500 stands for zero in the data rows.
Here is a table of points, one per row:
[584 682  30 323 519 442 543 453 461 605 709 297 463 525 424 581 307 614 575 313 505 660 507 470
 447 331 591 547 357 817 492 654 639 366 634 271 664 634 413 607 587 463 431 639 732 800 356 517]
[552 231 749 737 775 638 576 648 214 650 591 543 312 483 384 403 712 663 417 864 441 591 571 369
 563 518 688 681 556 419 544 688 556 334 675 711 640 352 480 581 498 716 466 405 375 315 373 589]
[747 489 417 498 533 514 464 253 433 229 405 594 441 451 321 460 298 428 324 727 566 489 460 570
 773 575 295 296 351 624 118 572 570 490 290 510 497 479 634 170 447 313 426 781 583 261 460 421]
[300 130 554 509 772 718 501 658 191 672 650 569 361 443 688 703 643 595 191 704 293 430 390 714
 774 746 548 510 453 350 472 688 811 575 734 749 711 662 466 683 225 821 525 299 533 483 725 441]
[363 455 611 609 703 672 529 499 416 443 395 749 363 641 493 661 801 493 400 655 510 688 534 595
 691 602 559 418 483 258 653 582 607 398 735 633 697 447 391 567 402 577 450 224 757 507 832 508]
[598 495 648 271 374 428 325 589 489 678 488 510 431 395 456 565 706 529 492 363 612 421 654 491
 282 646 475 589 540 519 674 173 464 478 649 534 435 575 615 290 374 457 384 673 489 606 369 547]
[517 731 596 754 374 646 521 623 810 852 668 330 682 485 556 367 545 343 591 552 332 384 429 501
 492 327 477 290 738 527 608 377 551 337 217 423 443 676 610 370 346 432 304 508 354 521 422 345]
[375 490 157 531 374 448 783 475 521 399 500 625 552 701 419 567 345 426 627 377 385 370 414 455
 405 409 673 347  88 696 591 812 588 368 708  88 417 678 631 697 938 449 509 421 707 570 489 291]
[684 605 618 565 423 377 531 427 389 561 488 580 667 350 480 431 371 333 734 492 439 458 544 302
 483 463 486 202 541 524 327 795 622 558 353 591 478 259 382 293 227 395 652 578 558 472 734 538]
[314 583 201 376 366 297 661 515 512 485 653 536 345 549 348 407 421 500 331 376 385 433 468 378
 407 301 630 239 267 468 305 624 483 649 687 410 404 467 573 658 803 518 589 697 668 668 608 185]
[719 538 411 544 215 620 722 505 366 682 670 519 491 527 456 496 519 280 736 495 567 323 274 398
 461 470 313 408 760 414 422 740 498 507 333 562 360 646 331 563 285 365 551 733 440 615 523 555]
[497 483 437 630 590 341 612 298 463 522 698 484 513 620 566 481 300 464 504 399 283 473 426 392
 335 257 468 486 399 565 541 317 461 498 481 186 580 752 868 522 586 330 412 297 446 429 357 528]
[236 359 741 832 538 790 284 514 584 498 566 384 663 577 433 518 373 436 736 401 358 222 724 306
 587 269 354 381 611 517 693 277 251 358 441 549 754 484 502 533 333 192 347 630 283 693 256 527]
[690 701 753 214 321 270 391 731 542 462 473 555 535 499 627 704 619 533 417 537 360 660 681 624
 481 781 324 777 262 328 710 198 217 445 467 795 525 527 596 501 658 625 396 495 299 502 395 760]
[419 402 551 468 484 525 229 367 555 230 403 582 577 412 543 478 491 663 491 639 452 683 545 634
 471 421 676 526 615 559 369 664 335 610 239 388 431 493 626 373 749 214 399 492 754 414 501 679]
[508 645 351 473 497 433 688 665 490 511 637 479 426 418 438 620 380 654 567 512 517 521 488 481
 539 369 634 517 332 615 662 640 520 380 785 191 589 730 405 420 613 591 570 596 739 473 288 246]
[495 538 234 508 669 505 650 418 363 607 446 379 614 665 652 467 436 622 325 607 392 648 498 492
 372 454 478 399 333 556 587 670 409 382 660 363 559 582 429 795 632 566 651 452 449 546 502 247]
[569 418 677 665 276 330 812 418 368 597 767 275 480 446 601 571 608 497 882 302 674 439 399 296
 544 535 270 464 860 660 218 742 715 589 446 663 215 825  52 420 286 367 589 677 360 905 413 472]
[453 506 112 324 485 500 627 605 748 428 546 345 288 700 468 482 303 706 681 373 424 613 393 419
 329 264 615 348 298 347 307 585 436 321 698 132 524 603 409 557 854 531 438 389 668 545 327 247]
[402 360 293 542 632 702 826 628 532 488 429 439 325 583 522 539 587 459 428 556 652 490 467 517
 563 346 717 716 429 460 579 569 444 425 574 501 499 559 287 603 407 706 495 356 708 398 587 443]
[611 528 678 513 102 379 631 433 592 746 519 350 523 418 551 586 564 401 817 598 462 507 321 207
 523 419 528 440 710 450 472 567 468 468 529 582 701 417 479 441 312 661 747 477 367 587 629 379]
[382 185 735 696 783 573 324 495 486 665 525 529 445 545 516 795 776 445 272 780 567 536 450 432
 777 466 595 275 456 402 356 490 696 585 454 666 584 272 457 485 401 542 593 313 602 343 740 370]
[590 575 334 520 734 329 420 370 590 154 556 623 603 635 345 478 330 365 559 457 698 722 380 491
 419 588 629 583 329 691 376 574 520 495 370 503 445 373 621 641 727 242 530 468 458 415 491 362]
[441 439 685 606 759 836 640 570 389 670 441 554 332 514 547 555 708 766 244 642 556 565 433 654
 452 526 727 395 620 197 435 401 663 564 680 632 731 571 410 666 461 641 574 176 381 474 635 393]
[570 383 680 468 582 584 350 257 444 132 272 442 825 374 224 414 232 374 397 719 408 430 616 565
 810 741 490 346 512 450 426 374 402 476 181 433 344 433 575 431 358 353 431 505 598 400 395 400]
[598 443 298 274 441 373 320 322 492 559 319 460 477 595 402 576 262 378 575 394 577 546 500 784
 458 602 584 416 295 540 615 614 369 539 358 378 605 376 669 482 742 519 795 462 522 273 532 487]
[331 465 477 490 367 634 156 718 626 524 454 261 660 428 591 225 577 489 446 445 481 224 490 296
 780 366 596 362 591 433 935 167 620 490 337 523 646 609 947 320 422 310 602 286 341 549 434 366]
[440 569 574 192 346 130 255 689 618 641 456 421 491 544 498 674 743 317 416 390 530 624 551 441
 196 548 258 845 277 291 639 428 255 630 500 557 230 385 311 634 540 410 182 715 134 573 558 694]
[665 577 462 542 219 449 784 282 492 588 502 413 565 631 625 357 419 304 871 534 514 462 316 300
 516 429 489 322 956 608 508 835 653 574 450 643 343 683 223 588 196 505 640 767 202 996 358 642]
[648 607 436 366 533 526 291 365 383 211 428 484 698 763 521 306 541 588 287 663 431 565 527 545
 600 554 467 501 568 441 431 703 678 554 213 418 314 493 394 338 629 443 341 470 553 271 448 492]
[330 323 636 526 676 478 429 557 351 639 505 411 261 462 613 674 654 636 447 522 523 530 352 649
 325 530 580 565 435 342 619 706 432 613 650 686 573 519 463 468 306 634 364 317 626 437 575 740]
[262 297 492 365 484 700 339 555 743 450 379 611 236 524 423 592 582 685 346 655 285 578 501 760
 509 447 614 564 425 318 312 512 582 456 621 683 511 493 284 576 315 863 564 318 359 351 527 592]
[594 678 634 311 652 656 304 325 526 426 358 673 482 360 407 423 300 339 437 460 361 502 406 442
 559 390 431 231 550 484 208 460 517 593 361 337 634 458 572 418 623 302 512 507 492 306 513 536]
[488 494 221 480 594 601 502 370 495 554 516 576 507 663 563 635 584 471 531 249 461 459 771 523
 557 224 659 755  36 551 431 570 454 561 577 410 476 566 574 570 571 698 638 668 523 567 226 339]
[618 637 638 527 190 339 768 538 310 629 722 342 328 552 425 539 518 550 775 521 656 435 361  69
 512 719 522 359 701 617 215 749 595 453 400 532 495 554 364 668 150 472 790 830 676 999 490 594]
[621 449 363 350 410 341 224 477 427 323 325 802 588 626 275 311 407 626 455 760 699 460 523 377
 641 551 258 532 463 505 531 411 420 591 425 464 379 439 616 339 625 590 474 556 573 463 376 513]
[403 254 445 520 582 579 487 256 595 523 285 618 461 561 508 441 261 556 426 739 787 378 303 522
 625 737 447 481 488 528 482 688 621 506 265 659 667 432 336 310 542 447 539 355 725 366 689 331]
[376 597 631 381 634 456 424 565 406 446 487 743 539 282 402 687 710 448 362 492 588 633 347 590
 393 695 379 750 498 324 678 472 263 318 680 544 537 544 386 696 514 687 440 295 450 383 507 575]
[426 512 622 655 606 496 687 706 649 337 512 558 441 527 573 581 528 622 498 430 622 371 604 609
 492 177 608 509 430 655 532 628 663 486 720 314 383 772 435 605 620 764 673 473 463 618 723 368]
[556 463 594 305 453 355 270 445 491 421 408 680 578 367 421 696 629 484 487 496 416 553 589 765
 309 784 349 632 479 538 723 430 362 594 342 572 469 295 384 494 599 279 595 602 244 337 539 603]
[662 530 482 345 540 353 341 391 520 297 358 595 447 365 465 388 552 334 566 447 527 557 313 790
 377 727 295 617 593 575 470 255 511 348 420 515 422 310 650 299 383 566 340 541 409 418 489 824]
[456 680 257 383 477 178 536 729 589 491 297 595 369 537 535 643 517 319 501 462 530 340 749 492
 320 475 281 828 428 365 489 215 309 419 591 576 426 459 752 477 579 505 293 680 648 502 297 294]
[583 970 721 270 422 321 281 562 650 661 636 527 332 477 510 594 760 538 490 365 367 670 584 577
 309 763 197 903 526 310 808 278 432 574 578 580 361 443 667 596 432 768 589 698 518 690 400 619]
[565 698 595 513 623 268 340 632 525 526 332 710 501 318 508 481 659 516 456 310 570 476 562 515
 466 766 495 737 273 263 692  33 352 693 636 521 204 435 675 464 333 499 355 379 305 553 544 623]
[522 792 561 591  93 226 540 385 619 541 698 208 440 544 638 415 509 504 619 425 555 526 346 350
 462 410 447 319 637 595 294 683 341 611 609 505 304 399  31 359 249 495 588 873 316 852 572 743]
[493 452 291 419 537 439 615 732 668 440 496 325 330 558 456 569 264 618 397 271 575 633 670 572
 248 146 690 528  21 545 531 666 468 490 699 234 284 714 487 316 883 491 666 640 677 435 400 533]
[504 308 656 705 329 613 540 463 861 754 575 563 837 397 657 383 520 353 821 243 496 256 698 257
 598 290 526 365 693 451 498  86 412 448 452 424 466 587 566 555 599 286 564 336 272 630 326 518]
[537 454 615 195 777 561 358 234 109 152 202 560 620 324 520 249 330 489 613 785 454 538 514 428
 506 762 590 480 452 710 146 410 351 521 178 379 535 288 719 380 486 242 549 485 593 269 517 552]
[680 336 592 672 809 782 695 538 456 489 537 588 477 512 647 525 628 590 335 789 388 467 505 756
 535 473 548 469 406 479 570 485 657 428 798 656 663 384 343 567 358 815 594 126 547 601 739 604]
[608 556 658 612 214 510 330 732 580 816 626 571 742 340 449 667 560 350 432 295 380 350 650 544
 449 570 451 553 424 440 661 227 355 632 616 711 430 592 449 550 500 357 436 570 573 572 509 518]
[599 675 551 376 519 342 296 668 598 585 445 678 429 487 691 587 641 315 361 566 686 707 554 747
 467 901 230 925 371 436 704 457 414 566 509 446 377 500 537 624 395 660 263 715 306 483 633 626]
[666 635 630 467 721 472 531 601 789 556 551 785 434 513 800 715 715 269 370 532 478 566 511 538
 333 653 486 710 454 501 523 526 584 378 555 465 372 258 469 526 497 787 378 437 620 516 591 702]
[171 419 701 605 805 456 870 508 360 500 516 398 578 418 595 536 790 581 208 473 630 550 240 609
 730 301 623 564 661 184 489 528 733 574 804 552 645 512 267 405 470 621 320 320 584 202 750 597]
[632 730 445 449 447 221 564 306 637 625 657 363 387 300 543 567 632 407 563 433 438 626 638 492
 413 484 285 393 680 469 554 442 441 717 435 712 374 430 377 635 286 500 466 721 532 757 701 752]
[579 382 434 701 183 465 865 368 512 643 758 414 660 612 442 413 495 511 803 415 328 476 213 271
 602 713 655 510 730 683 344 465 564 641 436 385 257 685 134 417 220 452 475 730 358 657 769 491]
[378 338 506 422 537 725 191 726 931 526 416 258 728 430 695 399 446 513 415 279 707 265 608 175
 543 543 402 572 767 432 736 329 468 345 564 676 662 399 612 640 673 195 420 211 213 343 366 757]
[614 382 634 666 357 840 384 561 785 589 537 259 653 458 468 356 627 557 652 437 484 286 543 467
 582 429 433 383 584 390 596 170 259 277 574 602 556 505 892 555 301 324 387 167 171 350 164 648]
[271 479 122 457 535 568 564 551 409 442 513 338 529 702 516 402 509 644 481 350 590 500 468 774
 441 267 436 570 454 577 667 809 514 465 415 422 552 612 670 587 464 825 559 427 677 369 515 528]
There is one direction along which these points spread out most. Take the direction at right angles to it along which they spread out most. Then take the direction at right angles to both along which they spread out most. Go by this last direction. For each point below, how far along it does it lie, from 0 to 99? 50 is the average, and the first point above lies past it. One standard deviation of the points above along it is 16.
[424 544  85 464 553 573 807 569 394 465 424 445 488 625 571 507 249 503 458 231 519 576 531 450
 235 418 571 587 220 490 627 629 571 360 800 276 486 366 565 686 739 557 649 806 654 520 262 282] --> 73
[279 637 286 574 576 413 624 529 444 732 493 439 272 617 620 554 301 556 303 228 331 636 381 481
  93 220 627 471 266 664 618 443 544 480 505 444 485 581 630 711 998 624 538 585 484 409 387 215] --> 71
[245 606 255 701 152 680 537 529 606 673 556 599 576 368 674 301 412 526 701 417 499 531 809 505
 467 317 536 508 706 533 539 145 436 569 390 512 793 528 694 409 589 495 656 370 388 504 294 364] --> 57
[560 424 545 362 733 375 413 306 298  73 527 653 614 487 452 435 313 411 381 562 467 613 493 492
 603 572 681 471 587 667  65 423 508 609 278 435 449 266 523 352 408 141 377 566 447 463 408 513] --> 63
[319 404 533 786 556 718 396 516 199 550 470 439 430 399 701 555 742 419 206 391 608 674 583 672
 777 546 664 262 693 319 510 605 638 563 560 559 737 507 454 412 603 901 471 193 360 618 600 417] --> 27
[396 443 864 326 675 579 451 764 492 616 347 551 372 446 644 395 751 634 258 804 520 543 556 784
 575 647 510 526 333 398 580 474 507 356 544 734 512 632 341 576 578 658 560 503 497 462 684 518] --> 34
[724 642 647 475 351 633 294 336 567 250 444 467 591 399 310 399  32 534 481 638 616 529 532 443
 462 531 425 602 474 800 296 548 593 658 421 550 455 295 710 466 608 262 483 397 547 517 510 443] --> 68
[605 536 345 514 364 321 712 479 389 410 584 467 355 414 486 442 478 534 600 363 405 414 401 303
 288 294 657 349 665 464 437 580 411 473 487 410 479 535 258 527 464 537 593 666 586 540 453 520] --> 52
[302 450 177 554 626 620 663 389 572 321 461 501 471 711 410 411 136 588 530 369 389 404 651 398
 418 511 485 424 471 791 413 705 520 626 602 330 501 579 614 406 513 509 420 524 692 456 236 418] --> 70
[550 562 694 760 167 596 582 576 522 742 698 454 409 511 369 370 463 665 668 505 425 173 389 477
 409 420 486 373 758 517 814 422 544 354 411 545 497 590 468 515 314 335 456 623 470 635 625 551] --> 37
[421 301 625 732 471 705 638 597 349 535 554 299 613 590 252 504 658 605 615 552 609 569 709 660
 628 388 388 420 645 608 742 331 523 530 438 607 733 460 626 438 568 532 369 371 517 293 793 570] --> 39
[485 538 530 486 599 402 540 479 386 474 483 582 648 683 309 318 378 481 418 636 403 473 399 553
 819 673 622 712 694 423 308 497 530 625 296 359 426 388 500 387 465 453 518 420 736 326 558 569] --> 52
[615 368 662 480 516 499 368 375 377 123 343 482 479 355 231 417 347 429 598 590 592 407 543 410
 661 755 494 410 615 837 308 365 497 689 132 626 375 427 377 326 534 359 553 511 701 103 556 396] --> 59
[583 413 526 473 669 536 257 288 253 161 316 561 618 262 532 455 497 625 604 647 665 593 449 595
 730 457 301 456 626 498 174 622 604 368 352 468 698 222 746 462 608 259 504 502 410 355 451 432] --> 58
